Named turns come first, each shown by rows before and after it. Which turns, in which order, take the first row of each pair that follows to the second? Write the first one first, as in the answered first pair.
Z (before |-> after):
[ 1.47  0.26  0.87 -0.20 -1.19  1.21 -0.55  0.04 -0.10 -0.71  0.75 -0.16
 -1.07  0.42  0.53 -0.09  0.68] |-> [ 1.43 -0.51  0.26 -0.44 -0.53 -0.29 -0.56  0.58  0.18  0.12  1.30 -0.50
 -0.56  1.44  0.38 -0.52  0.70]
[ 1.74 -0.22 -2.05 -0.55  0.51  1.14  0.60 -1.01  2.96 -1.08  0.66 -1.28
 -2.90  1.04  1.35  2.26  0.02] |-> [ 1.27 -1.08 -2.48 -0.67  1.05 -0.20  0.93 -0.41  3.30  0.00  0.95 -1.43
 -2.22  1.67  1.14  2.05  0.04]
[ 0.88 -2.14 -3.70 -0.83  2.31 -1.94  0.63  1.30  3.94 -0.02  2.31 -2.75
 -1.43  2.97  0.74  2.69 -1.70] |-> [-2.11 -2.13 -4.06  0.23  2.04 -1.18  1.88  1.80  3.95  1.30  0.44 -1.44
 -0.62  1.12 -0.07  3.45 -2.69]
A (before |-> after):
[ 0.80 -0.61 -1.93 -0.60  0.89 -2.12  0.10  1.06  1.44  0.78  1.03 -0.90
  0.27  2.28  0.08 -0.45  0.21] |-> [-0.99  1.04  0.65  1.15 -1.72  1.30  0.26  1.08 -1.20  0.69 -1.39  1.34
  1.23 -1.29 -1.47 -0.40 -0.34]
[-1.66  1.70  1.11  0.22 -1.12  1.65 -1.39 -0.68 -2.92 -0.39 -0.65  3.39
  1.48 -1.16 -1.33 -0.12 -1.43] |-> [ 1.97  0.92 -1.26 -2.10  1.25 -0.04 -2.08 -2.10  0.46 -2.30  2.28  0.21
 -1.13  2.26  1.25  0.87 -0.68]
[ 3.92 -0.83  1.47  0.20 -4.59  3.67  0.38  1.34 -3.95 -0.70 -0.69  1.31
 -0.73  1.50 -0.26  0.47  1.99] |-> [ 4.57 -2.81 -1.02 -1.17 -1.69 -0.92  0.56  2.04 -1.74  0.85  1.55 -0.76
 -0.62  5.23  0.64 -0.02  2.28]
[ 3.33 -0.18  1.03 -1.26 -0.26 -0.66 -2.03 -1.00 -1.34 -1.94  1.16 -1.22
 -1.90  1.75  1.36 -0.50  1.02] |-> [-0.01 -1.32  1.45 -0.07 -0.10 -2.97 -1.09  1.42 -2.88  1.75 -0.06  0.23
  1.27  1.55 -0.74 -2.25  0.33]
S (before |-> after):
[-1.36 -0.27 -1.49 -0.46 -2.37  2.05  3.00  1.63 -0.78  0.30  1.41 -0.03
 -1.23 -0.67 -2.18  2.52 -0.47] |-> [-0.71  0.90  0.92 -0.50 -3.10  1.44  1.41  1.21 -3.70 -0.48  1.26  0.45
  0.23 -0.96 -2.59  0.33 -0.49]
[ 0.49 -0.33 -2.04  0.59  0.38  0.67  1.46  1.73  4.34  0.54  1.55  0.21
 -1.84  0.29  0.61  3.16  3.84] |-> [-0.79  2.22  1.16  1.81 -1.84  3.48  0.54  0.74  0.74 -0.68 -0.93  2.19
 -0.71 -3.35 -0.36  2.30  2.95]
[ 2.12 -1.60  0.13  0.09  0.25 -0.80  0.27  1.86  0.25  1.27  1.98  0.01
  0.74  1.22 -0.55 -1.52  1.32] |-> [ 0.56 -1.67 -1.34  0.68 -0.01  1.29  1.72  1.82  2.25  1.41  0.96  0.65
 -0.39 -0.08 -0.63  0.55  0.97]
H (before |-> after):
[-1.59 -0.49 -1.08  1.05  0.56  2.55  2.00  0.69  2.53  0.70 -0.37  0.97
 -0.02 -1.60  0.33  3.41  0.56] |-> [-1.89 -0.16 -1.04  1.01  0.63  2.57  1.87  0.53  2.46  0.66 -0.46  1.05
 -0.02 -1.81  0.40  3.42  0.27]
[ 0.71 -1.03 -0.74 -0.39 -0.17 -1.61 -0.06  1.03 -1.80 -0.18  1.36  0.07
 -0.01 -0.08 -2.29  0.08  1.26] |-> [ 0.49 -0.51  0.03 -0.10 -0.80 -0.62 -0.24  0.60 -2.45 -0.76  0.71  0.69
 -0.07 -1.06 -2.49  0.14  1.11]
[-0.72 -0.25 -1.75  0.48  1.06 -1.33  0.63  0.69  0.94  2.34 -0.36  0.68
  0.27  0.98  0.45 -0.22 -0.94] |-> [ 0.32 -0.84 -0.87  1.04 -0.17 -0.02  0.77  1.90  0.76  2.77 -0.09  1.00
  0.14  1.21 -0.67 -0.08  0.20]
[-2.39 -1.25 -3.06 -1.02  1.75 -1.21 -1.69 -0.06  1.68 -1.37  2.55 -0.04
 -0.06 -1.86  0.37 -2.45 -0.73] |-> [-0.76 -2.47 -2.87 -0.53  0.83 -0.55 -1.31  1.73  2.14 -0.60  3.36 -0.03
 -0.13 -0.75 -0.74 -2.51  0.78]
Then:
(2 to 3 turns a pair)
[ 1.51  0.11 -0.46 -1.33  0.47  0.70  0.64 -1.57  2.47  0.47 -0.20 -0.30
 -2.32  0.26  1.36  0.28  0.81] |-> [ 1.36  0.81  1.11 -0.71 -0.98  2.28  0.34 -1.63  1.03 -0.09 -0.97  0.65
 -2.02 -1.06  0.43 -0.09  0.87] : H S
[-5.32 -0.35 -2.27  0.24  0.69 -2.26  1.02  1.95 -1.11  1.49 -0.93 -0.16
 -0.09  0.84 -0.90 -1.71  0.77] |-> [-4.09  0.81 -0.27 -0.26  0.34 -2.83 -0.67  1.00 -3.39  0.01 -0.66 -0.35
  0.46  1.10 -0.58 -3.49  0.70] : Z S H
[-3.03  0.66 -0.90  0.94  0.44 -1.42 -0.71  0.63 -1.20  1.15  1.70 -2.19
  3.33  1.51 -2.71  0.14  0.43] |-> [-2.81  0.16 -1.23  1.46 -0.77  0.74  0.24  1.61 -0.18  1.49  1.53 -1.70
  2.63  1.17 -3.45  1.29  1.20] : S H
[-0.98 -3.13 -2.68  1.25 -0.55 -0.03  2.25  2.99  4.25  1.57  1.61  0.20
 -1.01  1.45 -0.42  1.37 -0.02] |-> [-0.54 -1.09 -1.29  1.65 -2.38  4.07  1.81  1.37  3.43 -1.08  0.24  0.99
 -2.26 -1.32 -0.17  2.40 -0.23] : Z Z
[-0.38 -0.58 -0.04 -0.36  1.69 -3.10 -0.66  0.28 -0.35  0.00 -0.45  0.77
  1.29  0.55  0.01  1.98 -0.57] |-> [-0.98 -0.20  0.74  0.32  0.82 -2.09 -0.67  0.38 -1.24  0.19 -1.37  1.39
  1.59 -0.67 -0.53  1.85 -0.70] : A A A
[-0.95  0.50  2.18  1.51 -1.14  0.28 -0.88  1.45 -3.30  1.08 -1.19  1.74
  2.22 -0.48 -1.79 -2.14  0.10] |-> [-0.73 -1.64 -1.85  0.07  2.05 -3.13  0.14  1.89  0.82  2.28  0.85 -0.36
  1.03  2.91 -0.16 -1.00  0.28] : A Z Z
[-2.65  0.66 -3.46 -0.16  0.67  3.62  0.27  0.17  1.33 -0.51 -1.32  0.72
 -1.22 -0.71  0.66  2.70 -1.05] |-> [-2.39  0.59 -3.81 -0.47  1.25  3.12  0.30 -0.02  1.64 -0.60 -1.05  0.49
 -1.42 -0.36  0.98  2.71 -0.97] : A Z
[ 2.36  0.13  0.73  0.57  1.44 -0.61 -0.72  1.86  1.97  2.54 -0.80  1.05
  0.74  2.01 -3.10 -2.19  0.50] |-> [ 3.96  0.43  0.15 -0.21  1.65  0.05 -1.20  0.84  2.86  1.05 -0.01  0.18
 -0.63  2.54 -2.10 -1.34  0.86] : A A
